128 stands for zero in the data rows.
Here are some numbered points:
119 135 114 143 116 115 129 119 127 84 72 186 143 119 107 149 83 131 157 133 130 133 130 155 127 97 145 81 135 100 0
97 123 159 107 125 132 94 106 156 143 159 99 160 139 120 119 152 103 112 121 89 104 108 132 152 142 104 138 103 91 1
118 121 127 118 124 102 136 170 106 114 91 155 138 127 134 88 106 91 102 171 158 113 140 122 176 130 135 135 124 145 2
156 124 154 123 119 147 137 147 118 110 147 154 169 171 148 118 78 151 157 125 155 151 121 155 120 147 132 97 127 107 3
145 125 79 125 144 132 164 74 153 139 165 60 132 106 116 143 138 181 133 122 115 124 114 100 116 112 95 124 123 139 4
89 106 142 123 117 112 135 160 114 136 87 183 124 123 118 92 152 114 126 157 147 134 158 150 169 129 111 175 100 87 5
143 147 115 124 119 92 116 103 94 129 133 134 161 127 99 93 100 164 150 155 179 163 106 129 106 82 109 104 132 97 6
134 114 119 112 126 138 141 125 111 137 156 120 104 107 149 170 124 161 172 122 196 131 110 117 159 119 127 108 142 126 7
99 122 129 136 119 86 91 139 112 103 119 167 91 120 120 119 146 71 106 147 148 120 127 141 154 147 123 135 101 100 8
125 134 127 150 114 117 124 131 139 70 95 185 132 136 111 148 87 139 151 132 139 134 121 158 119 114 135 77 124 90 9
142 125 122 162 162 104 88 110 128 167 135 119 86 123 112 87 166 113 107 154 122 134 132 119 123 160 140 148 87 134 10
105 111 155 132 125 122 108 155 117 80 83 185 136 115 112 116 122 85 132 150 129 110 140 149 155 149 135 115 120 108 11
138 108 128 145 130 116 69 127 122 165 118 128 59 92 120 97 177 112 133 140 114 133 147 124 136 128 185 125 120 138 12
125 138 113 129 141 160 181 126 164 90 128 111 141 129 117 173 119 130 106 80 80 128 130 129 82 151 122 160 120 148 13
100 140 89 126 139 95 133 116 108 157 121 130 75 76 132 87 143 133 112 173 160 141 144 79 124 84 124 144 150 134 14
114 130 181 96 118 148 102 135 141 135 145 107 176 175 151 128 125 99 95 110 90 112 100 144 148 151 104 145 111 95 15
95 126 140 125 119 120 102 185 117 90 87 173 141 117 128 130 104 71 114 140 148 120 150 136 160 152 143 124 123 117 16
124 113 124 151 169 151 156 107 184 131 123 101 139 131 105 153 146 130 116 87 81 123 162 128 101 147 127 151 130 187 17
127 125 67 131 137 110 157 87 127 135 136 96 123 90 92 131 135 161 139 138 137 134 124 105 103 82 108 135 138 135 18
118 150 100 146 132 106 131 105 130 123 90 140 117 90 95 132 121 136 142 139 108 140 142 128 73 74 160 120 143 138 19
141 160 168 131 121 135 98 118 139 137 126 142 152 178 136 112 102 151 127 135 118 157 100 184 87 134 108 86 121 91 20
120 127 130 114 130 77 103 119 107 173 151 110 77 86 128 62 158 122 114 166 149 159 134 97 138 118 129 154 138 122 21
127 119 98 135 121 118 155 132 93 147 137 120 90 86 119 133 160 145 151 145 186 114 126 80 159 93 140 156 154 147 22
115 159 109 148 120 110 126 119 130 120 79 162 114 119 109 142 105 130 142 121 83 138 135 142 84 69 159 107 146 137 23
142 120 140 140 115 132 73 118 110 166 109 139 50 133 151 88 160 91 103 130 98 114 133 148 150 146 148 127 123 114 24
157 151 144 120 123 109 110 101 111 144 146 124 148 160 118 90 97 156 137 141 159 160 94 164 99 105 108 83 115 83 25
134 126 124 142 158 145 136 117 162 147 141 83 141 99 78 152 155 135 133 89 112 114 140 102 103 147 139 159 112 165 26
156 152 116 140 129 129 165 150 136 78 103 144 149 146 124 149 84 126 142 153 120 151 134 146 116 110 140 96 134 151 27
115 119 128 118 121 102 140 175 106 107 86 161 143 130 134 89 101 89 100 174 160 110 141 124 183 131 131 134 124 146 28
129 125 61 131 138 112 164 82 128 139 138 89 126 87 89 132 133 171 142 137 136 136 124 100 98 75 107 135 142 139 29
126 137 145 123 132 157 167 142 166 109 122 106 154 166 153 181 112 108 114 87 80 124 131 137 95 161 120 140 135 147 30
121 129 132 129 146 142 127 89 180 147 172 70 148 128 119 140 156 135 134 114 83 113 128 115 112 148 111 118 103 116 31
125 134 130 150 114 119 124 131 143 69 96 186 131 139 114 149 86 139 150 131 137 133 121 160 118 118 135 73 122 89 32
New points follow, each followed by the numbers of its three nearest points above, nearest first.
128 137 117 128 139 158 177 128 160 92 130 115 144 133 120 168 115 132 110 84 87 130 129 131 85 151 123 154 120 144 13 30 17
128 118 99 133 121 118 153 132 93 148 140 120 89 88 120 134 157 145 151 144 187 115 124 81 160 95 139 154 153 145 22 7 14
135 137 159 113 132 155 150 144 155 122 140 116 162 171 167 146 108 122 99 89 87 124 135 137 110 164 103 135 141 132 30 15 13
144 124 121 165 167 104 85 106 128 176 136 113 77 121 111 86 170 114 109 153 117 136 131 120 120 161 142 149 82 132 10 12 24
122 126 167 96 120 150 118 132 140 137 135 111 173 172 155 130 114 107 95 108 92 117 104 145 133 149 98 146 121 113 15 1 30
93 122 166 105 126 136 90 105 162 147 164 94 161 143 124 119 156 98 108 117 81 99 107 133 155 149 102 140 99 90 1 15 31
126 131 168 100 122 160 125 144 147 127 135 115 179 179 162 133 106 113 93 96 86 118 110 153 133 157 97 148 129 111 15 30 1
127 125 124 123 145 144 140 85 177 148 178 66 140 129 129 142 153 144 136 115 87 116 126 117 108 145 105 120 106 119 31 4 26
140 124 127 117 102 156 154 149 107 144 154 140 100 124 164 175 106 142 171 122 173 126 113 125 136 118 137 116 149 127 7 3 22
143 123 138 140 116 132 82 121 112 157 108 140 58 135 149 93 153 94 106 133 100 117 133 148 147 143 147 124 124 117 24 12 10
135 112 124 109 125 142 140 128 110 137 159 121 103 110 156 174 124 162 175 120 201 130 107 118 166 124 128 106 141 124 7 22 3
124 122 142 145 114 150 135 158 114 94 116 172 179 174 154 137 90 126 146 128 168 121 134 150 147 161 135 105 120 135 3 16 27
142 124 122 162 165 107 89 104 133 174 140 109 83 122 111 91 169 116 111 150 114 133 131 119 119 160 139 146 84 131 10 12 24
142 151 130 137 167 111 82 117 130 166 138 91 77 127 142 96 153 103 90 121 144 159 138 99 98 145 155 155 107 146 10 21 12
136 130 98 126 121 95 133 112 98 110 112 141 153 103 83 119 108 146 152 155 160 146 119 124 123 75 127 114 142 109 6 18 19
134 136 160 115 134 154 147 144 157 122 136 115 163 172 162 147 113 117 101 88 89 126 134 136 113 163 104 136 141 134 30 15 13
163 117 139 119 121 139 132 147 101 115 149 152 167 174 119 122 88 158 159 122 186 136 121 156 135 140 121 96 109 120 3 25 6
162 115 136 120 120 137 135 148 101 113 146 150 167 172 120 122 89 156 159 125 184 133 122 154 137 137 123 100 112 124 3 25 6
127 121 103 132 120 121 154 133 98 144 137 120 97 95 123 135 155 141 146 141 177 115 125 86 155 98 136 155 153 145 22 7 14
